In the data rows, the value 128 means zero.
Here are some points, each followed by its number:
[148 139 120  99  78 142 150 170 215 221 245 156 250 168 181 125 109 163
 140  31 175 148] 0
[101 146 137 117 128 117 123 140 130 120 136 137 120 147 148 170 100 145
 149 130 122  82] 1
[163 161 197 237 231  64  58  75   0  97  65  81  66   7 104  68 112 192
 139 255 211 149] 2
[108 122 158 172   0 130  88 142 255 154 103 195 179 151 167  91 200 206
 209 153 164  88] 3
[130 120 153 141 128  96 141 148 128 105 143 146 126 102 134 153 137 161
 123 135 142 120] 4
[137 141 115 153 117  95 135 143 105  91 130 110 115  91  79  91 162 128
  84 130 151 138] 5
[126 133 139 122 149 146 124  99 125 138  97 127 113 121 117 116 128 116
 137 140 107 131] 6
[ 85 149 141 111 115 136 130 179 147 152 241 133 194 163 147 200  65 185
 186  36 156  80] 7
[141 142 147 157  45 101 141 145 108 100  95 150 145 103 101 148 171 107
 124 148  62 150] 8
[162 103  72  81 127 162 140 122 107  92 164  71 132 135  93 134 141  72
  66  53 125 148] 9
[167  53 136 140  66 152 137 114 129  87 113 149 157 175 146 143 162  89
 123 158 138 140] 10
[153 108 112 104 133 147 129  84 121 113 108 104 116 130  90 123 151  79
 102 122 114 159] 11
[114 171 114  91 123 128 138 185 138 126 160  96 167 133  92 147 114 116
 137  68  88 143] 12
[162 106 152 150 123 124 124  82  87 100  92 125 116 113 107 112 144 100
 105 178 143 144] 13
[145 144 135 126  80 124 149 136 120 148 107 112 148 129 113 114 132  97
 151 121  79 151] 14
[110 124 139 118 151 141 134 123 128 127 137 152 114 126 117 143 125 127
 111 121 119 128] 15
[167  76 183  96 113 171 112   0 135 148  73 160  86 131  86 103 131  54
  76 182  84 117] 16
[149 141 133 133 122 136 138 105 121 131  43 106  80  98 130 119 151  82
 133 186  63 148] 17
[135 104 135 130 163 137 131 151  89 115 165 110 125 129 125 147  96 139
 127 131 143 144] 18
[ 86  76 115 151 179  76 127 142 111  92 136 154  97 146 192 182 118 199
 165 133 143  95] 19
[105 135 123 118 103 199  83 130 156 127 137 118 220 194 140 119 132  92
 193  97 182 113] 20
[120 119 129 132  54 139 130 178 168 145 199 142 161 138 133 126 119 156
 124  47 141  87] 21
[112 160 104 122  99 165 129 158 160 157 177 121 172 118 125  94 124 128
 124  23 146 114] 22
[109 172 175 143 117 181 113 111 123 153 157 127 133 166 112 134  86 135
 150 196 131 152] 23
[128 131 135 139  90 115 148 126 120 113 114 140 135 114 116 134 152 117
 121 136  98 142] 24
[141  91 117 118 243  54 100  98 124 123  77 123 125 121 142 138 120 146
 134 153 164 110] 25
[120 142 128 118 118 152 125 157 140 142 141 115 149 144 125 139 107 131
 160  97 115 134] 26
[119 167 114 125 132 156 134 128 141 128  68 114 135 141  90  66 152  57
 131 138  85 145] 27
[129 118 134 125 133 132 127 116 121 120 101 130 121 131 134 131 133 115
 135 139 117 126] 28
[164 152 187 145  62 113 122  75 108 161  87 123 155 111  97 105 117 104
 153 179 102 139] 29
[125 131 139 135 135 131 119 120 118 142 155 130 121 123 127 118 107 148
 113 126 147 114] 30
[127 188 123 202 154 157  67  94 100  94  77  82 153  90 106  39 173 101
 133 185 209 145] 31
[110 182 108  77 125 140 142 205 140 119 170  89 162 125  86 170 108 115
 145  38  76 141] 32
[141 107 122 116 211  82 110 114 124 121  95 126 128 117 136 135 122 142
 146 144 152 111] 33
[141 105 134 128 162 162 128 150  86 114 170 110 121 127 130 155  99 139
 136 127 155 148] 34
[ 90 146 134 114 114 131 119 166 126 137 205 128 175 157 145 176  87 166
 160  63 145  99] 35
[133 119 129 141 116 122 128 109 112 119  87 123 105 139 135 123 133 109
 138 176 116 131] 36
[ 76 133 115 120 150 161  96 130 208 180  67 180 172 149 164 114 164 111
 219  88  98 106] 37
[120 126 111 114  99 132 140 121 124 115 149 114 115 134  96 113 129  99
  74  63 100 101] 38
[181 131 170 117  98 133 102   0  21 150  56  25   0  90  27 146 116 131
 162 204  36 210] 39
[125 125 106 110  92 141 148 168 160 127 158 112 135 147 137 131 121 129
 125  81 116 115] 40
[140 181 111 146 167  76 145 136  47 153 133  58  68  73  85 104  76 148
 122 104 104 141] 41
[139 130 117 126 139 126 137 151 139 140 159 128 141 109 121 110 124 140
 103 100 148 142] 42
[168  61 123 110  98  78 164 124 185 101 146 172 122 135 123 126 145  94
  48 100 141  83] 43
[119 100 187 123 162 171 100  66  63  59  47 117  59 139  82 188 137  85
 126 255  85 174] 44
[133 124 125 110 124 118 134 135 158 123 115 129 122 135 131 136 144 130
 130 130 123 133] 45
[135 109  87 153 162 102 150 175  96 105 177 126 119 104 187 151 143 185
 108 116 157 169] 46
[126 130  98  92 135 117 135 132 138 149 149 104 124 115 139 128 114 129
 121  49 118 100] 47
[126 128 136 137 144  97 125 146 125 135 123 132 135 121 156 144 117 164
 156 138 139 119] 48
[117 120 130 116 165 147 138 151 143 121 140 137 147 138 130 146 134 132
 122 136 146 154] 49
[133 130 148 114 163 118 119 127 104 105 104 115 115 103 105 160 128 129
 130 143 117 136] 50
[115 180 106 146 181 146 119 192 119 140 195 105 125 100 161 104 100 174
  97 105 175 132] 51
[142 141 158 134  94 122 127 107 114 141 108 129 141 127 110 122 127 113
 142 152 109 131] 52
[152 117 161 108 162 129 139 110  92 210 167 137 149  97 143 160  47 142
 140  81 155 105] 53
[115 120 133 129 124 144 124 122 123 118 167 133 120 146 120 131 111 146
 110 111 140 115] 54
[103 128 142 116 158 155 134 130 129 118 142 152 103 125 103 149 124 127
 103 116 114 128] 55
[129 147  40  37 151 106 149 148 150 187 181  58 113 100 145 141  83 130
 107   0  98  46] 56
[123 143 127 180 255  51  80 124  76  46   4 139  63  36 109  98 199 173
  95 255 178 165] 57
[128 138 110 135 134 112 150 149 118 166 210 116 145 113 145 129  95 169
 111  63 160 141] 58
[129 134 134 136 153 146 125 130  97 110 125 111 118 123 101 117 119 108
 120 134 133 141] 59
[186  29 138 134  25 161 149 117 136  71 113 154 170 189 153 154 194  65
 129 172 127 149] 60
[141 120 116 118 109 120 138 107 133 128  98 132 120 117 130 126 161 115
 121 127 103 141] 61
[172 192 194  86 153 171 110  85 109 180  90  85 162 144  32 113  67  24
 145 175  62 159] 62
[111 181 153 116 119 144 118 110  90 143 252 110 192 191 116 165  36 135
 129 110 184 124] 63
New points follow, each followed by the number of its nearest point above by angle.
[201   0  49 157  62  25 163  42 124  76   0 141   0  68 163 130 255 110
 111 215  73 157] 61
[127 120 157 152 178 120 118 136 108 129 131 135  97 106 105 110 103 157
 113 166 150 127] 2
[ 99 192  67 114  65 218 145 195 200 196 253 120 218 108 123  46 131 140
 121   0 157  99] 22
[130 118 139 111 127 142 129 141 146 133 102 142 154 136 129 139 134 109
 155 119  92 125] 37
[107 137 100 107  80 122 134 108 126 109 159 112 114 128  73 108 138  83
  64  48  91  81] 38
[134 118 106 143 146 114 144 156  99 112 165 126 121 111 167 144 135 165
 102 121 152 157] 46
[120 123 136 129 136 127 130 111 145 149 120 156 144 124 151 133 135 135
 139 125 138 118] 37
[122 116 144 149  69 130 109 131 173 141 117 152 147 134 157 118 153 157
 160 143 139 107] 3
[100 148 109 119 150 183 112 124 177 135 104 137 109 111  76  74 173 109
 106 102 100 143] 27
[117 122 133 130 142 137 122 105 164 157 107 173 174 127 165 133 134 138
 152 122 144 117] 37
[133 137 131 118 140 136 128  99 116 128 130 128 133 110 127 133 135 118
 109 122 142 131] 11
[121 115 124 137 120 111 134 149 139 111 134 139 137 137 128 124 136 128
 117 123 148 118] 43
[126 160  99 111 200 160 130 107  67 121 108  66  88 125 100 108  90  83
 124 110 110 134] 59
[ 95 136 131 117 124 100 134 123 181 125 139 160 108 152 122 156 141 152
 122 160 118 124] 45
[160 114  86 176 170  54 133  85  34 133 193  54 109  98  85  70  98 163
 119 118 188 202] 41
[110 102  99  98 100 150 148 125 151 139  88 144 113 167 178 163 135  93
 160  93  59 105] 37
[104 146 114 132 154 148 112 144 132 128 137 121  99 112 114  98 119 153
 115 103 126 110] 51
[115 137 118 116 107 180  99 120 148 128 132 118 193 188 140 125 133 106
 171 116 167 126] 20
[117 148 147 160 140  93 104 135 123 114 121 138 147 125 135 127 137 170
 157 170 159 121] 48
[129  87 156  94 127 163 136 168 162 141  46 170 186 155 170 169 140  68
 197 102  34 122] 37
[111 136 121 105 125 149 137 136 163 140  68 145 134 154 154 139 143  95
 175 144  65 126] 37
[137  79 172 228 109  85 107 122  67 151 120 140 127 112 138 100 134 207
 176 223 207 162] 2
[118 117 143 144  81 131 116 133 161 129 119 151 137 135 136 119 145 148
 151 142 137 114] 3
[144 114 137 130 118 128 134 121 114 135 152 123 134 137 122 127 106 121
 122 128 152 132] 63
[158 170 138 119 157  80 132 128  56 137 159  61 140 102  91 142  59 126
 141 104 139 132] 41
[ 91 118  86  97 117 167 137 125 149 145 190 126 167 146 132 143 127 111
 115  18 135 131] 22
[138  92 132 125 130 142 122  79 107 111  54 136 112 143 155 138 144  91
 153 171 104 126] 28
[110 100  71 135 103 112 128 103 138  86  73 109  50 114  91  96 219 117
 103 105  94 139] 61
[159  94 151 143 121 125 117  93  90 110 101 124 119 111 117 117 139 112
 108 166 141 143] 13
[149 124 110 135 137 129 138 126 133 128 119 111  80  80  78  59 145 102
  61 122 123 134] 5
[150  71 129 118 100  85 149 128 169 107 142 169 116 130 128 120 146 112
  67 110 142  81] 43
[118 178 112 125 130 169 127 131 153 127  41 111 146 132  74  51 169  39
 133 144  69 149] 27
[169 139 134 120 119 162 130 107 112 130  37 106  80 111 129 115 148  87
 127 193  60 153] 17
[149 135 137 166  80  78 116 120 155 165  96 124  99  99 156  76 143 169
 133 171 168  79] 3
[143  72  82 180 166  69 144 163 106  50 121  86  48  44   0  68 204 165
  21 105 157 188] 5
[115 143 147 162 139  83 102 142 120 109 120 141 149 127 140 128 135 178
 162 174 172 137] 48
[ 93 150  97  95 202 159 138 130 150 157  82 129 144 119 129 134 139 106
 163 105  95 168] 37
[154  99 132 157  97 117 137  65  81 113   2 118  60 157 145 111 147  82
 170 255  79 145] 36
[103 138 124 124 143 147 137 160 149  80 159 143 119 113  89 128 144 127
  85 121 137 134] 55
[129 115 177 149 120  88 137 158 128 110 127 170 122  82 131 166 148 174
 132 162 152 123] 4
[141 126 154 106 162 113 112 124 102 106 103 113 116 100 105 167 126 132
 132 149 112 134] 50
[ 98 165 132  93 133 167 110 142 172 206 151 126 173 171 159 142  66 145
 208  79 115 117] 26
[139 142 129 105 156 143 129  72 107 132 132 126 139  93 123 138 143 106
  92 121 156 138] 11
[109 149 114 133 154 138 112 141 137 133 136 120 101 107 118 101 119 143
 116 109 126 111] 51
[121 109  97 104 101 127 144 168 161 132 157 135 158 148 151 141 126 118
 132  42 113 104] 40
[137 156 140 147 138  82 142 125  93 127 140 120  87  71 110 131 113 159
 104 122 100 126] 41
[125 126 115 116 108 134 137 153 149 126 152 128 130 142 135 137 121 125
 125  97 119 117] 40
[226  79 202 194   7  36 153  60 103  69  34 153  76 128  50  83 197  62
  46 255 127 205] 13
[145 108 126 168  94 133 121  70  97 109  17 126  69 150 127 110 147  86
 155 252  86 147] 36
[154 187 199  98 146 161 119  93 116 158  78 101 165 137  49 106  75  48
 165 175  71 156] 62
[156 148 199 246 221  64  69  89   0 103  76  90  68  17 114  84 111 213
 149 255 209 147] 2
[150 171 179 229 223  67  59 111   0  96  73  80  65  15 106  74 117 204
 138 255 205 139] 2
[105 138 119 145 149  93 122 149 134 107  86 129  71  95 112 115 145 147
 131 132  88 107] 57
[125 152 110 117 172 154 133 120  91 126 115  86 107 122 111 116  86  93
 127 115 113 130] 59
[105 132 177 123 170 155 110  92 121 172 140 139 106 133  76 100  63 124
  92 107 141  84] 30
[111  57 231 179 184 113 120 144  86  62  80 176 110 173  71 184 102 148
 195 255 129 178] 44
[118 151 128 113 113 158 120 161 136 146 145  99 143 149 123 143  99 132
 176  89 104 140] 26
[104 148 130 120 147 153 138  88 161 129 120 153 171 151 112 107 138  83
 124 126 170 120] 20
[118 166 180 127 127 176  99  55 153 252  77 171 160 132 183 111 102 128
 209 167 111 112] 37
[129 136 159 141  98 133 128 142 156 125 146 153 148 152 107 129 126 124
 124 165 146 145] 23
[146 130 130 156  75  88 114 123 159 159 102 124 100 112 154  82 132 160
 134 168 161  79] 3
[147  66 133 105 159 154 110  31  87  92   0 144  70 146 162 153 160  34
 184 219  62 114] 28
[141 117 125 121 140 111 136 136 121 118 126 116 121 124 110 142 133 122
 130 127 123 146] 50
[162 117 146 153  90 102 137 104 120 106 102 138 107 129  98 112 154 107
  98 216 133 161] 13
[127 122 121 106 114 138 151 145 175 154 135 152 159 137 161 165 140 139
 146 114 131 150] 0
[119 135 130 123 128 123 129 134 131 125 136 133 126 134 135 144 117 134
 134 125 125 111] 1
[121  98  60  79  69 165 142 183 212 129 141 117 135 132 197 129 168 117
 125  15 113  59] 40
[120 115  80  97  81 156 134 173 188 126 140 126 112 127 176 133 153 135
 123  63 110  86] 40
[114 142 147 129 206 192  88  41 130 144   6 121  76 100  90  99 130  70
 169 165  79 121] 6
[125 130 117 117  98 129 140 116 129 111 149 120 121 131  89 119 133  95
  84  90 109 101] 38
[141 111 161 119 149 153 117  91 101  90  83 121  99 132 103 154 136 105
 124 202 102 152] 44
[119 148 135 120 149 139 116 113 132 128 109 131 119 116 116 119 119 118
 121 134 116 119] 6
[123 156 125 128 118 126 127 144 120 105 148 115 134 126  98 128 140 129
 108 128 131 147] 5
[103 141 120 111 128 152 118 123 142 119 145 131 112 130 109 127 122 117
  98  95 118  94] 38
[ 94 101 111 141 180  99 115 127 100 138 162 139  86 164 227 142  78 179
 147 135 169  52] 19
[137 113 147 169 123 112 119 130 115 132 128 134 124 115 134 114 129 164
 144 164 159 140] 2
[121 160 147 125 130 136 126 108 136 148 125 135 134 123 105 117 117 121
 117 126 111 122] 62
[127 126 108 109 108 136 141 181 162 124 160 125 133 145 137 134 116 126
 126  82 124 107] 40
[ 82 100  98 134 175 106 102 155  98 141 158 130  93 173 233 137  61 182
 159 135 171  53] 19
[ 94 157 101 103 200 159 138 129 149 156  89 132 144 114 123 122 140 114
 166 103  94 159] 37
